rotation ticks, each row followed by its count of ticks:
The counts run from 0 to 319.
[119 116 112  45 143 143 147 106  94 150 103 132 104 103 120 101 127 170
 112  92 137 138 115 111  93 143  73 108  99 112  96 138 129 114 166 108
 173 107 143 144 108 110 126 109 127  76 103 111 119 138 162 120 117  94
 127 149 169 144 127  83 132 150 110  62 125 159]	243
[100 106  78  63 129 141 157 110 117 167 108 123 127 122  98 144 121 139
  95 144  77 153 148 137 106 162  85 107 109 114 107 175 131 121 153 105
 122 143 114 150 104 116 120 128 132 122  77 125 101 147 176 111 104 127
 121 139 144 170  94  97 134 152 115  69 131 159]	36
[115 130  71  46 142 153 124 134 152 110 131 143  94 120 137 131  73 157
 117 103 131 143 166 135 131 124  76 100 103 108 143 160 114 103 165 104
 132 144 152 120 133 108 113 116 132 104 102 111 112 149 185 135  94 100
 107 146 122 145  95  76 146 150 136  93 112 132]	1
[ 94  91 122  61 193 145 146 135 121 133  90 112  83 116 103 161 102 159
 134 142  93 158 112 130  91 180  86  92 122 128 104 176 128  89 149 107
 116 137 162 108 136 122 107 149 132 121  77 109 125 127 158 122 105 129
 155 163 126 123 102  85 145 128 135 122 156 144]	90
[138 117  87  66 170 134 151 140 101 142  90 131  93 128 108 122  89 142
 145 124 106 162 137 110 156 169  80  69 122 128 131 157 120  89 155 108
 144 133 152 116 165 147 158 115 126 132  90 104 103 146 161 118  92 102
 154 163 114 153  82 102 124 143 134 135 160 133]	16
[ 95  95 125  74 173 132 118 127 146 161 112 128  71 111 101 134  94 144
 120 121 130 142  96 120  83 187  88 107  86 114  93 175 135 102 170  93
 150 102 147 116 128 107 101 136 141 101  83 114 131 130 158 131 125 119
 118 175 129 140 121  89 157 136 117 122 127 129]	27
[104 140  69  51 160 135 117 139 149 137 126 147 104 109 132 113  67 150
 140 102 116 145 159 136 134 124  70  77  99 121 131 162 116  98 170 119
 150 112 157 134 140 124 113 115 140  82 104 108 108 136 172 125 114 107
 121 175 150 138 113  78 136 139 133  98 105 137]	138
[115 127 104  78 161 143 119 153 132 159 161 153  79 109 119 108 111 133
 104 114 114 129 141 124 127 151  82  86  76  99 130 123 131  95 175  95
 131 141 131 135 131 130 127 132 129 110 113  73 122 168 174 128 127 101
 107 158  91 156  91  66 151 154 120  90 112 137]	270
[ 95 100 121  60 140 133 134 104 139 156 116 117 108 112 112 131 135 149
 116 120 114 135 120 116  74 162  97 106  97 108  86 161 138 114 171 103
 140 126 131 144  95  92  82 126 123 102  84 118 120 162 175 130 122 114
 112 136 141 154 128  70 154 153 122  63 111 159]	304
[121  98  82  52 148 111 119 115 114 162  77  98 123 109 111 126 126 163
 124 119  90 143 143 133  96 141  77  80 107 118  91 155 105 111 159 105
 157 151 145 135 135 117 110 126 120 107  93  97 103 135 134 114  81 133
 122 150 161 114 132  90 140 160 116  80 114 158]	309
[117 105  74  51 138 102 122 121 105 157  77 101 134 113 112 126 117 161
 119 116  97 151 141 131 103 141  76  78 115 116  98 152 107 104 151 111
 151 150 135 132 129 124 121 121 113 108  85 106  91 134 143 112  74 125
 120 150 159 118 119  89 134 160 114  77 122 154]	310
[104  99  64  61 153 135 160 117 111 145 100  95 100 112  87 114 132 123
 101 139  95 110 106 112 127 145  80  91  97 107 101 124 106 113 172 116
 145 158 151 174 124 111 120 134 133 119  97  98 109 154 151 103 103  97
 114 112 113 140 118  85 126 144 129  73 129 148]	114
[ 98  95 132  71 154 155 152 111 138 153 126 137  75 121 106 139 114 141
 106 122 130 134  97 110  85 180  89 129  91 106 101 173 150 112 166  93
 138 105 131 127 102 103 101 124 138 114  84 124 132 156 182 130 137 101
 116 147 120 177 103  87 153 138 118  93 133 137]	163
[112 121  98  62 160 131 110 131 154 136 113 138  97 119 124 144  92 154
 155 105  99 136 179 114 115 137 102  81 103 119 139 167 115  92 162 108
 131 150 136 101 150 128 107 116 106 138  92 110  92 181 158 130  81 115
 108 152 118 152 102  78 143 156 146  93 115 140]	202
[ 94  95 119  68 188 147 142 131 128 145  96 107  79 118  98 168  94 153
 131 142  90 148 112 136 101 181  79  92 110 133 108 184 134  94 151  99
 123 146 158 111 146 124 119 146 143 129  79 107 120 126 153 113  97 136
 142 155 125 125 105  98 150 128 139 130 157 143]	91
[ 94  91 138  70 163 153 140 116 142 155 125 125  70 120 114 138 115 149
 121 120 117 132 106 125  71 180  89 116  86 105  89 168 140 113 170  92
 142 121 148 138 120  98  98 130 130 102  91 110 133 154 169 131 126 118
 111 141 127 156 120  82 156 156 125 100 117 149]	165
[141 115  84  60 163 130 164 140 136 139 106 131  89 142  97 108 105 131
 116 131 142 153 121  85 147 169  86  86 112 100 112 144 120  86 174 114
 146 111 155 152 130 115  99 123 142 113 109 109 115 166 177 137 113  85
 135 154  93 169  90  88 130 137 133 104 138 114]	82
[116 113 106  74 187 122 137 141  98 166  90 123  91 112  91 113  94 144
 143 123 108 156 113 112 129 181  86  74 109 129 116 160 125  92 158 103
 159 111 149 114 162 148 155 124 126 129  87 104 109 130 131 116 106 112
 152 188 131 136  99 102 128 139 119 146 158 137]	153
[ 77 112 107  53 172 151 132 108  99 103 107 139  81  76 115 120 104 171
 155 106 106 132 136 119 103 144 103  97 121 110 143 155 124  98 155 111
 132 116 149  86 142 129 148 117 106 152  75 126  97 153 140 131 106  96
 125 157 139 134 104  72 122 139 136  92 144 146]	260
[ 95 136 101  65 164 147 112 144 134 126 139 147  90  95 132 105  82 150
 143 104 104 130 157 137 115 142  77  76  98 109 128 147 119 102 174 115
 140 115 161 138 144 117 130 119 123  84 103  96 116 144 181 133 125 104
 120 172 138 141 110  60 138 158 132 108 100 150]	136
[110 108 114  53 150 156 177  96 107 165 101 121 108 111 116 138 135 154
 122 124  85 122 146 120 100 151  87 111  95 135 102 160 140 127 164 106
 138 144 126 160 115 127 130 121 123 115  87 110 106 165 166  98 110 121
 121 121 152 173 109  88 129 151 137  69 137 188]	39
[127 116 115  54 138 147 164 106  99 162 114 133  93 111 123  93 127 165
 113 105 120 130 132 113  98 151  78 116  86 112 105 141 132 123 168 100
 173 117 127 161 122 106 139 111 125  92 116 108 118 155 161 115 119 104
 108 141 152 170 117  81 120 169 113  80 121 166]	241
[100  97 121  69 164 130 112 121 149 167 108 113  90 118 112 134 111 156
 121 125 108 136 112 133  65 166  81 105  91 112  82 170 124 113 171  92
 152 123 148 136 124 101  93 135 134  99  92 108 126 137 154 130 114 130
 110 160 146 136 135  81 158 161 119 101 108 143]	167
[ 82 119 103  77 157 140 109 138 122 146 159 160  83  83 107 101 112 133
 108 100 115 131 124 129 108 153  90  91  84  92 132 125 137  97 172  99
 140 117 121 119 123 129 141 133 117 126  89  95 111 157 172 129 137  90
 108 162 109 144 101  64 144 149 106  79 117 135]	132
[103 108  71  63 144 128 132 130 134 173 107 113 104 136 103 142  94 146
  92 150  87 162 142 151 106 163  74 103 100 107 102 189 120 116 157  98
 133 152 136 150 132 104 113 135 138 118  94 109 115 132 158 124  88 132
  99 154 136 149 103 101 141 157 108 112 107 148]	33
[105 106 103  63 152 148 162 103  89 123 112 131  92  86 108 113 132 139
 128  92 122 107  96  89 123 146 100 101 102 112 125 121 132 100 172 107
 156 120 135 114 123 134 154 106 116 135  77 116 103 161 149 100 128  75
 137 138 124 147 109  84 121 128 130  67 162 143]	319
[107 106  94  59 142 153 155  97 143 160 131 132  84 123 115 138 106 141
  88 125 118 118 112 124  99 155  82 139  77 107 108 171 138 123 168  94
 149 128 129 154 110 102 108 129 146 109  97 113 125 155 170 115 124 113
  97 142 134 179 111 101 148 141 115  81 118 152]	301
[ 81 120 109  81 148 142 107 148 128 133 149 156  86  86 120  99 105 138
 134 104 110 131 138 133 106 150  84  76 101  94 126 137 133 102 169 113
 133 112 147 125 131 122 140 121 114 103  91  99 113 152 190 135 140  90
 124 161 114 146 104  48 141 162 122  98 110 142]	134
[ 97 114  66  55 158 125 105 118 148 140 117 134  93 106 112 138  93 150
 130 117 113 136 160 124 118 133 105  97  96 100 140 164 112  91 162  99
 143 141 125  98 137 123 107 137 121 155  95 116  85 170 129 134  82 111
  87 156 121 139 107  89 139 139 120  77 107 133]	64
[122 100 123  72 197 129 162 133 110 183 101 122  84 113  77 122 134 140
 122 130 110 145 109  90 112 190 111  93  95 124 106 155 135  91 162 102
 147 119 125 126 128 152 117 141 137 135  94  91 114 164 130 113 113 116
 136 166 104 145  94 107 138 128 112  95 167 138]	287
[109 102  80  43 164 140 130 106 101 116  97 130  80  93 113 146 100 171
 129  96 125 137 120 112 122 132  92 106 105 116 143 161 112  95 154  96
 152 142 137  65 143 137 140 122 115 153  78 122  95 137 115 119  85  99
 112 158 137 120 108 100 133 125 120  81 149 131]	124
[122 109  69  54 141 137 156 110 109 169  89 109 123 121 112 134 123 149
  97 138  76 144 151 141 122 141  73  97 107 124 110 163 116 119 153  97
 141 169 125 156 127 123 136 127 127 122  92  98  99 140 153 103  82 120
 114 132 144 152 103  99 127 157 117  75 125 165]	174
[140 103 110  53 141 139 137 114 118 154 100 121 103 127 140 129 107 176
 102 101 130 134 112 126  96 136  55 106 101 125  92 148 121 114 161  89
 169 147 152 128 128 113 121 113 130  78 103  94 133 118 170 109  95 115
 119 152 159 130 131  91 150 161 120  91 123 152]	107
[107 101  91  73 144 139 129 116 108 161 110 133  83 127 109 130  70 146
 104 120 117 154 104 135 119 180  61 115 103 114 117 182 135 110 158  86
 154 119 132 105 150 116 162 110 134 126  74 132 116 111 168 121 112 112
 125 178 140 152 104 110 138 146 104 140 139 129]	295
[120 117 122  62 192 128 143 148 133 152 112 130 107 100 106 125 139 144
 150 122  94 137 152 112 111 154 103  57 105 127 114 128 126  81 162 123
 125 144 142 146 126 143  92 142 124 105 104  70 115 175 158 115 115 118
 138 145 105 134  99  64 142 137 143  78 145 156]	9
